Each row of R is roughly a mix of the hidden directions of one of 4 groups; some rows fit no group.
R (159 x 11):
[[-10 -38   9  41  12  42   4 -20 -15 -47 -14]
 [ 16  -4 -38 -26  24  17 -54 -16  -5 -38 -21]
 [ -6 -18  33  17  -9  13  -7   9 -68 -15  36]
 [ 15  -9 -23 -17  31 -26 -31  22  38 -48 -18]
 [-39 -12   8  23 -37 -27  25   0 -57  -3   5]
 [-16  32 -35 -48  -5  14   5 -35 -31 -26 -17]
 [  4  -4  -2 -42 -21  52 -23  38 -19  29  16]
 [ -7  53  16  30  40 -26 -36  -9  11  -1 -21]
 [-13  -6 -36  46 -31 -16  36   6 -34  -8  29]
 [-15 -56 -13 -39  -9 -24  42  -5  12   4 -27]
 [  3  25  -7  36  11   0 -36 -41 -11  52  18]
 [ 11  29  -7 -19 -20  29  42  33 -46   9  25]
 [-32  25  35 -16  20 -46   8  -2 -21 -21 -41]
 [ 18   8   7  -2  -7  61  -9  28  19 -52  13]
 [ -9 -31  44  31  17  29  18  33  26  33  10]
 [-52 -11 -11 -14 -40  -5   2 -31  14 -37  31]
 [  3  -9  59 -45 -23   5 -31  15 -10 -27   7]
 [ -6 -49  34  28  36  18  41  -8   6  -5  21]
 [-39 -30  13   0  -6 -30 -18  11 -11  24  61]
 [  7   1  12  42  16 -58  27  10  -2 -39 -16]
 [  3  16  -3  38 -48 -34  28   8  28 -26 -28]
 [ 16 -37 -32   5 -13  38  -9  28  35 -18  40]
 [ -8  15 -48  42  21 -27  36 -34  14  -6 -10]
 [-10  12  -1 -11  16  -4 -18  82   6 -24   0]
 [-12  18 -50   7  41  23 -51 -13  18   2  -4]
 [-35   8 -46  16  43  13 -29 -29 -22  22   1]
 [ 10   4  47 -28  18 -17 -27  30  47 -22 -15]
 [-31  12  23   2  67 -10  34  -5 -18  17 -12]
 [-21 -21  46  33  43 -31  10 -13   1  34  -5]
 [ 37  13   3  46 -26 -36   2  36 -35   8   6]
 [ -8  16  -3  34  -9  13  28  66   9  35  10]
 [ 25 -18 -23   5 -45  35 -33  -5 -12 -40  26]
 [-21  14 -42  -2  50  26  11  -5 -34  35  15]
 [-19  12 -36  24  65  10 -30 -17   4  13  12]
 [-17 -53  37   0  21 -18  -8 -26  36   2  31]
 [ 27  19  -6 -15  21 -19  29  16 -40  57  10]
 [ 15 -32 -12 -16 -30  61  -8   3  -5 -17  41]
 [ -6  38 -13 -35 -42   2  -1 -32  42 -13  26]
 [-28 -20 -18  32  -9   0  65  17  27  -1 -21]
 [  5  33  -3  28  12 -20  60  35 -19   1 -26]
 [ -3   8  11  34 -24 -59   3 -36 -19 -34  -5]
 [-48   2 -64   1  -4  -3 -21 -12 -33  -8 -13]
 [ -5  -5  31 -30 -62 -19   6  33  14 -26 -11]
 [-42   7  37 -20  40  -9 -12  33   8  41  -4]
 [ 15  -3  -2   0 -38  67  26  -5 -28  19  15]
 [ -6  -7  13  64 -40  -7  24  -8   7 -33 -23]
 [ 40 -10 -31  21  -3  -8 -16  43 -50 -21   6]
 [-23  -4 -15  23  -8  12 -22 -17 -34  60  36]
 [ 16  -9  64   2 -16 -38 -15  21 -16 -35  -1]
 [-45 -38   8   4 -12 -15 -49  -8  15  26 -31]
 [ 45 -44 -24  21  16   6 -10  35 -19  13 -34]
 [  6   3 -49 -26 -51  22 -17   7   6 -41  -4]
 [ 35 -47 -30  -2  11  18 -34  30  15   1 -35]
 [ 10   2 -18  57 -25  46 -25 -13  -7  11  31]
 [-35 -37 -36 -36   4 -15  39  -3 -17  18 -27]
 [-26  18 -23 -20 -27 -12 -32   5  65  -3  12]
 [ 33  41 -31 -16  18  19  45  27 -16 -21  13]
 [ 44  16  34   8 -12  12 -22  24  51 -28  11]
 [-18  15 -27  -2 -14   6 -39   0  47 -55   3]
 [-35   3 -41 -13  52 -21 -21  -6   5  17 -37]
 [ 36  37 -42 -20  -5  32  -3 -13 -16 -25  37]
 [ 64  22 -30  -7   8  15 -35  21   5  26  -9]
 [ 48   0  46 -26 -19  20  34  26  22   8   5]
 [ 10   9 -11 -28   2  41 -52 -30 -43  -9   2]
 [ 15  15 -24 -38  10 -42 -44  32  -7  21  21]
 [  8  39 -60   9 -34   5  11  14  13  11  36]
 [ 36 -29  -9 -38   3 -16 -45 -39   8 -18  20]
 [-18  33 -49  -7   0 -22 -25 -35  25   9 -38]
 [  8  39  -1  19  21 -42  17   1   1  36 -51]
 [ -6 -10  28  14  -9 -12 -21  -1 -66  -1  46]
 [-23 -41 -61   1   3  -9  27  -9  -6  11 -36]
 [-17   2 -26   8   5  -3  18 -63 -48  -8 -23]
 [-24  13  25 -10  41 -13  23  -3  15  62 -15]
 [ 31  35 -32   7  19   2 -27 -20 -20  40 -40]
 [ 23   9  -6   3 -31 -26  27 -10 -46 -52  17]
 [ -1 -40 -59  27   1  20 -18 -14  28  10  27]
 [  3  20 -24  20  11  26   5  73  21 -10 -16]
 [ 11  26 -46 -11  -7   2  -8   2  68   5 -21]
 [-40 -22 -13  11  14 -16  -6 -57 -17   3 -43]
 [ 17  -3  57  13 -17 -30 -36 -41  19   1   3]
 [-10 -23  43  -7  25 -50  16  -5  15  25 -38]
 [ 42 -39 -30  21  27   9 -13  36 -18   9 -32]
 [  4  -4  25  14   0 -50   5 -15 -62  13  27]
 [-24 -10 -18   5  27 -54  18 -43 -36  -6   7]
 [ -7  20 -25 -53  12  39  -5 -40 -26   4 -23]
 [  9 -20  -3  15 -28  16  66  35  31   2   1]
 [ 26 -21 -34 -48  -4   1 -38  -8 -41  20  -1]
 [ 17  52  17   8  22 -18  16  10  11 -10 -59]
 [-30  11  47  35   8 -24 -32   2  -7  30 -35]
 [-10  29 -32  -5 -47 -17 -13 -40 -45  -8  -3]
 [-46  35  30  16 -20  -7  -5 -34  30  23  28]
 [ 27  59  25  15 -19  25 -13  30 -21  -7  24]
 [-28   2 -61   2  28  18 -44 -23   5   3 -13]
 [-38 -25 -53 -22  33   2  16 -16 -17  28 -19]
 [  2  -6  15  17 -21 -13 -16 -11 -63 -27  46]
 [ 40 -41 -23  14  27  10   0  34 -10  19 -43]
 [  0  11 -27 -25  -5  24  -5   8  73   1 -29]
 [ 17  44   9  40  40  -2 -28 -20 -11  -8  38]
 [-18 -34   4 -35  -2   1 -43  19 -11 -32  47]
 [-22 -10  19  14  22  20  22  69  19  24  -5]
 [-22 -10 -12 -10  -9  22 -22   9  70  26  27]
 [-26   7 -31 -46 -26  46 -20 -27  -2  18  15]
 [ -2 -34  20  25 -44   5 -13  27 -44  25  26]
 [-38  -4 -39  24  18 -21  30 -24  45 -21   0]
 [  2 -29  58 -33 -11  18 -20  34 -30 -10   4]
 [-13 -19  -8  51 -35 -25  -6 -38 -36  21   3]
 [  7  -7 -22 -41  22   4 -58 -15 -21 -37 -13]
 [ -8  -2  36  27 -12 -21  43  32  45  -4  25]
 [ -8  11  -8   4  57 -17  10  57  34  -9   0]
 [ 53 -15   4  26  11  29 -18  16  40  -3 -38]
 [ 20  11  26  42  -7  14 -27  29  39 -34  30]
 [-13   4  48  26 -14 -22   4 -12   9  33  56]
 [ -7 -28 -11 -19   5 -17 -20 -77 -14  -8  -4]
 [ 41   0  45  -5  34   3   6  -5 -48  -3 -31]
 [-34  34  18 -52  27 -22  24 -26  22   4   4]
 [-45 -22  11  -8   6 -62  -5  22 -12  22  25]
 [-11 -27   2 -17 -14 -38  -9   7 -30  54  40]
 [ 20  -9  34  19   3   3   3  11  63   6  46]
 [-23   6 -14  55  10  41 -17  16 -14  -2  45]
 [ 16 -22 -12  11  14   8  21 -80  -5 -13  -3]
 [-27 -28 -10  -8   5   1 -23  33  53   2 -46]
 [ -2 -12  53 -43 -32  11 -23  16 -15 -29  22]
 [ 39 -56 -20   4  18  14 -25  22  -2  20 -33]
 [ -4  35  51 -25   5 -39  15  31 -22  -3 -25]
 [ -1  13   9  12 -28 -48  11 -35 -51 -26  16]
 [ -5  10 -61  42  14  -8  10 -16  14  40 -18]
 [ 11  13   3  42 -18  -3  35   0   9  66  13]
 [ 15   3   2  16 -31  10  19 -52  21  56   8]
 [-42 -29 -38   9   9  -4  -1  34 -30  15 -41]
 [ 30  13  42 -54  14  29   1  24 -16 -25   4]
 [  1 -28  -6  27 -31 -31 -60 -14  20 -23   3]
 [  9  -2 -61 -41 -27  -5   5  -7   0 -45   1]
 [-18   1  37   2   6 -19  51  28 -40  34  -3]
 [-24  15 -23 -18 -54   3 -38 -14  33  10  29]
 [-20  -5  17  36  11 -55  -8  43  -6 -21 -28]
 [-14  30  -3  54  22 -26  41  17  -6 -19 -28]
 [ 43  14 -48  12 -40 -34 -17 -23  12   0  13]
 [ 26  43  65   1  -5  14 -11 -27   4 -17  15]
 [ 33  -6   4 -33 -28  -1  43 -34   6  46  -7]
 [ 16  41 -61  21   4 -16   8  31  20  18  -9]
 [ 14   4  -2   6 -45  57  22 -18 -22 -24  29]
 [-24 -18  16  57   9  23  15   4 -25  14  47]
 [ 18  22 -35  -4 -35 -40  -9  28  38 -27 -19]
 [ 19 -10  61 -34  -6  11  -7  39 -17 -28  14]
 [ 36  29 -31 -16 -54 -19 -15  21   6  19  25]
 [ 58   2  -8 -42  17  26  23 -10  31  -6  23]
 [-28 -48  36  32 -24 -22   7  27  27 -12 -10]
 [-42  49   6 -19  48 -29   1  13  14  13   8]
 [-28  29  39  -3  15 -20  25 -15  -7 -38 -46]
 [ 65  -7 -35  -9   4   3 -38 -24  19  19   6]
 [  5 -41  23  41 -27 -30 -31  25 -30 -14  -5]
 [ 23 -12  14  59 -42 -16  21  14 -29  22  -8]
 [ -2 -21 -53 -28  23   4 -34  22  -3 -36 -26]
 [  8 -45  38 -10 -41  25  42   8   3  24   1]
 [ 31 -19  12 -37 -50 -26  24  -2  17 -36 -10]
 [-27 -24  -3 -14  20 -46  -9 -40   0  19 -46]
 [ 16  -7  19  41  34 -48  10  27  -1  -9 -39]
 [  0 -17  -1   5  22 -65  25 -38  -9 -29  18]
 [-18  58 -11  -7 -45   4   8   6  34 -23  23]]
Here is one row of each group, with its name. Which group are the others in?
[-37 -30  16 -12  18   0 -40 -28  31 -44  -8] | Z
[ 38  15   1  33 -26  44  40   6  20  29   4] | A
[ 27  -8 -18  13 -28  18   6  -6  11 -52  54] | D
[ 35  -6  29  27  -9   2 -17  39  36  36  30] | V

[ -6   2   5  30 -42 -20  -8 -55  22   0  40] | V
[-30   4 -52  15  60   4 -21 -14  -2   8   7] | D
[-29  38  38  13   6 -16  51   2 -33  14  15] | Z
[-28  12   7 -21  68   1 -13  -4  -1  43  10] | Z
[-43 -16 -11 -29  30  17  36 -21  17 -44   0] | V
[-16 -34 -19 -12  12 -46 -44   9  -3  23  40] | A
[  6 -25  24 -17  -7  43  12 -33   8  60   3] | Z
[-20  13   9 -51  21   1 -18 -17  52 -30 -18] | V
[ 32   8 -22 -22 -61 -21  -9 -20  -2 -30  26] | Z
[ 15 -34  40  31 -37  -4  13 -11 -39  33   7] | Z
[-13  10  21  -2 -30 -53  28 -42  33  -5 -16] | Z
